(in the rows, 128 means zero)
Each path below is one point turned by a fixed rotation once a step. After each direction that follows a path, write how fast that rotation turns it, in degrees a step (0 if it stays still).
Each turn is a multiple of 5 degrees from 10 to 175, or 0.
Each row of a path follows its step; steps can be skipped.
Path 1:
step 0: [122 128 123 122 134 127 135 127 128 125 130 127 129 136 123 124 125 131
 130 126 137 132 124 138 122 130 124 122 137 121 116 127 134 131 124 130
 121]
step 1: [124 119 126 130 131 117 133 125 128 138 128 131 122 132 128 121 127 136
 128 132 136 126 130 130 124 127 115 136 128 129 127 131 126 123 133 126
 120]
step 3: [123 116 125 113 131 135 134 126 130 121 124 129 127 128 128 122 125 130
 126 124 126 132 120 131 130 119 122 123 130 130 129 128 126 118 127 132
 126]
step 6: [135 121 116 124 130 132 128 130 119 129 127 126 131 130 130 126 117 130
 134 129 135 126 124 131 125 122 129 124 129 115 133 130 128 122 127 128
 138]
step 14: [124 117 118 129 123 137 130 125 125 122 124 128 129 127 137 120 128 130
 131 132 132 128 127 130 127 120 128 128 123 130 131 129 123 112 130 127
 136]
step 15: [133 120 130 122 128 131 127 130 122 128 124 134 130 124 125 123 126 128
 127 119 129 128 120 136 125 127 140 120 129 122 130 136 121 123 137 122
 132]
step 16: [127 126 124 116 122 128 127 129 132 122 123 124 136 129 122 131 129 129
 127 130 132 124 127 140 113 134 127 127 124 119 130 127 136 125 131 127
 130]
step 18: [132 115 128 123 130 121 137 130 121 137 127 132 131 128 123 133 124 126
 136 132 138 132 121 126 122 125 133 134 131 130 128 131 131 131 131 121
 129]
step 19: [122 123 129 117 136 124 131 128 134 123 132 117 135 130 125 122 117 138
 132 131 130 138 121 129 125 130 128 128 127 130 125 129 133 129 127 125
 128]
step 21: [123 118 130 121 138 123 134 123 121 129 129 129 125 129 138 129 137 126
 132 126 131 131 128 129 120 132 125 128 130 123 116 133 122 131 133 128
 125]
step 22: [123 121 122 123 137 123 128 130 122 122 129 122 120 129 130 125 127 132
 123 135 127 132 125 131 122 120 122 130 121 125 128 128 125 113 131 134
 132]
Speeds:
[134 127 127 127 124 131 128 126 131 128 127 127 129 126 128 129 126 127
 128 127 129 127 127 128 127 129 130 128 127 127 131 130 129 128 130 131
 129] => 35
[125 130 128 130 124 129 127 129 128 129 129 125 128 128 130 125 130 128
 128 130 130 127 128 129 129 130 129 129 125 133 127 129 131 125 128 129
 130] => 120
[128 128 128 130 127 125 127 127 126 130 130 127 127 128 129 129 125 127
 126 128 132 128 127 128 128 126 126 128 131 128 130 126 133 128 129 128
 129] => 65
[125 128 128 128 128 131 128 124 130 130 131 128 127 129 126 130 129 129
 127 128 127 124 129 130 129 130 127 131 129 124 126 130 129 129 129 127
 128] => 90
[128 130 125 128 127 130 127 129 131 125 128 127 126 129 128 126 129 126
 127 131 128 134 126 130 128 127 127 131 131 126 128 128 128 130 128 128
 130] => 130
Path 2:
step 3: [130 123 127 121 134 130 129 117 131 134 126 122 129 135 126 133 137 134
 114 126 122 132 130 127 136 132 123 128 132 123 126 121 129 127 124 123
 131]
step 4: [114 130 132 125 138 129 138 124 128 134 127 119 117 120 126 128 124 123
 126 127 127 123 123 130 135 127 135 130 126 128 130 127 128 129 121 130
 134]
step 5: [127 122 127 123 130 122 124 124 125 132 120 129 131 129 126 125 127 133
 130 121 125 127 115 136 136 131 132 128 136 127 125 137 132 140 125 126
 120]
step 8: [140 133 123 118 138 136 127 128 131 128 123 126 131 124 128 123 136 128
 127 121 127 134 129 123 136 125 123 129 131 135 118 128 125 125 131 125
 128]
step 9: [117 127 131 128 129 126 130 129 138 131 127 120 127 125 135 129 125 124
 124 123 124 135 125 124 129 133 131 119 124 145 124 127 127 121 129 129
 132]
step 10: [124 121 123 128 134 126 125 124 138 124 137 123 131 123 129 128 127 130
 138 122 125 139 120 131 134 124 117 129 132 127 131 138 131 130 126 126
 124]
step 15: [122 132 128 120 130 121 119 131 138 125 134 140 133 118 129 129 134 134
 130 135 126 132 125 135 130 131 119 129 131 126 127 126 127 124 126 134
 131]
step 16: [125 122 128 133 126 122 122 130 132 131 129 122 131 120 129 127 135 129
 119 136 124 117 129 129 133 122 125 128 123 129 141 126 129 125 140 125
 123]
step 19: [125 122 117 132 132 131 132 126 128 138 129 134 113 131 121 132 126 122
 128 140 126 129 131 126 135 126 131 125 126 129 126 130 132 126 129 134
 123]
step 23: [129 131 125 132 130 132 124 129 130 135 127 124 132 134 128 129 137 126
 116 114 124 129 130 129 131 131 129 132 137 117 127 129 130 122 125 118
 120]
step 24: [123 134 128 125 130 123 137 122 127 135 128 128 121 127 130 124 123 123
 124 127 129 131 133 124 141 134 132 134 123 126 127 133 128 114 120 132
 129]
Speeds:
[126 126 126 128 127 129 129 129 129 131 129 127 129 128 123 127 129 130
 126 129 130 126 127 127 130 130 132 130 127 125 126 125 127 130 127 129
 127] => 20
[128 129 128 126 127 129 129 125 127 128 126 126 126 127 130 123 129 128
 128 128 128 124 131 129 130 129 124 129 128 130 128 126 125 130 129 129
 129] => 85
[127 128 126 126 127 127 127 129 128 129 129 128 125 130 128 128 126 126
 128 127 129 128 122 130 131 129 125 128 127 130 128 125 131 127 128 131
 130] => 70
[130 126 128 129 129 126 129 130 131 129 130 127 129 131 128 125 126 130
 130 129 128 127 129 126 129 127 128 130 131 132 128 127 128 124 127 126
 129] => 45
Path 3:
step 0: [131 130 131 124 127 138 127 121 114 131 117 127 121 135 128 134 126 125
 129 124 132 124 135 124 124 132 130 118 136 131 137 133 130 126 131 133
 131]
step 3: [119 121 132 124 130 137 131 133 128 130 122 133 122 125 129 137 135 120
 133 127 121 125 135 135 133 137 126 135 133 131 122 130 122 132 132 136
 124]
step 5: [136 127 124 134 130 129 130 123 122 119 123 120 138 118 127 129 128 122
 138 124 126 125 132 129 130 123 126 128 132 124 134 121 136 133 129 135
 137]
step 9: [123 119 136 117 132 129 128 138 125 126 141 131 121 127 127 131 129 130
 132 133 121 122 120 127 128 125 129 124 131 126 128 119 134 126 137 131
 128]
step 12: [125 125 125 130 134 127 123 125 124 134 139 129 117 135 137 120 130 136
 136 116 136 128 126 125 131 131 117 125 133 126 130 129 132 126 129 128
 129]
step 13: [115 130 123 129 124 122 129 125 131 130 127 129 125 124 125 120 121 121
 133 115 134 126 130 133 133 127 125 117 129 123 121 126 134 125 122 134
 124]
step 14: [117 122 132 123 122 130 125 138 128 131 123 133 131 133 130 124 135 123
 129 126 130 122 140 129 128 137 135 125 123 133 125 122 136 126 127 136
 122]
step 16: [130 129 119 130 132 135 131 126 128 127 121 118 125 113 124 123 130 131
 128 120 119 123 130 134 124 123 128 119 119 131 132 130 133 127 133 132
 130]
step 17: [133 119 130 130 140 136 123 125 126 135 131 128 127 126 122 115 132 126
 127 127 125 123 131 127 124 137 129 122 127 133 135 128 124 138 126 137
 132]
step 18: [128 132 129 127 128 129 137 127 116 133 132 133 131 131 118 119 123 125
 125 119 130 128 129 125 136 131 119 128 131 136 125 131 117 134 132 132
 132]
step 19: [122 125 130 120 123 135 139 135 121 134 125 121 140 130 128 126 125 127
 133 120 125 131 123 135 128 118 124 128 128 135 126 130 129 129 119 132
 128]
Speeds:
[124 130 126 129 126 129 128 128 126 131 129 129 129 130 130 130 127 128
 127 129 128 129 129 126 130 127 128 125 128 129 127 125 127 127 123 128
 129] => 60
[126 129 127 129 130 128 131 129 127 127 126 128 130 128 129 127 130 126
 127 129 124 127 130 128 125 128 124 129 128 128 127 130 127 133 128 129
 131] => 25
[128 131 128 129 129 123 124 130 130 131 127 126 131 128 126 130 130 128
 128 131 129 128 128 128 129 127 126 126 130 129 129 130 127 128 130 129
 126] => 0
[129 131 126 128 127 128 132 128 130 128 127 130 131 123 130 127 127 125
 127 126 131 129 128 130 127 124 128 127 128 127 130 128 127 127 129 129
 128] => 130
[128 127 127 129 128 126 128 132 127 129 128 128 129 129 127 124 128 131
 129 125 128 128 125 128 127 129 127 126 121 129 128 127 125 129 127 129
 127] => 10
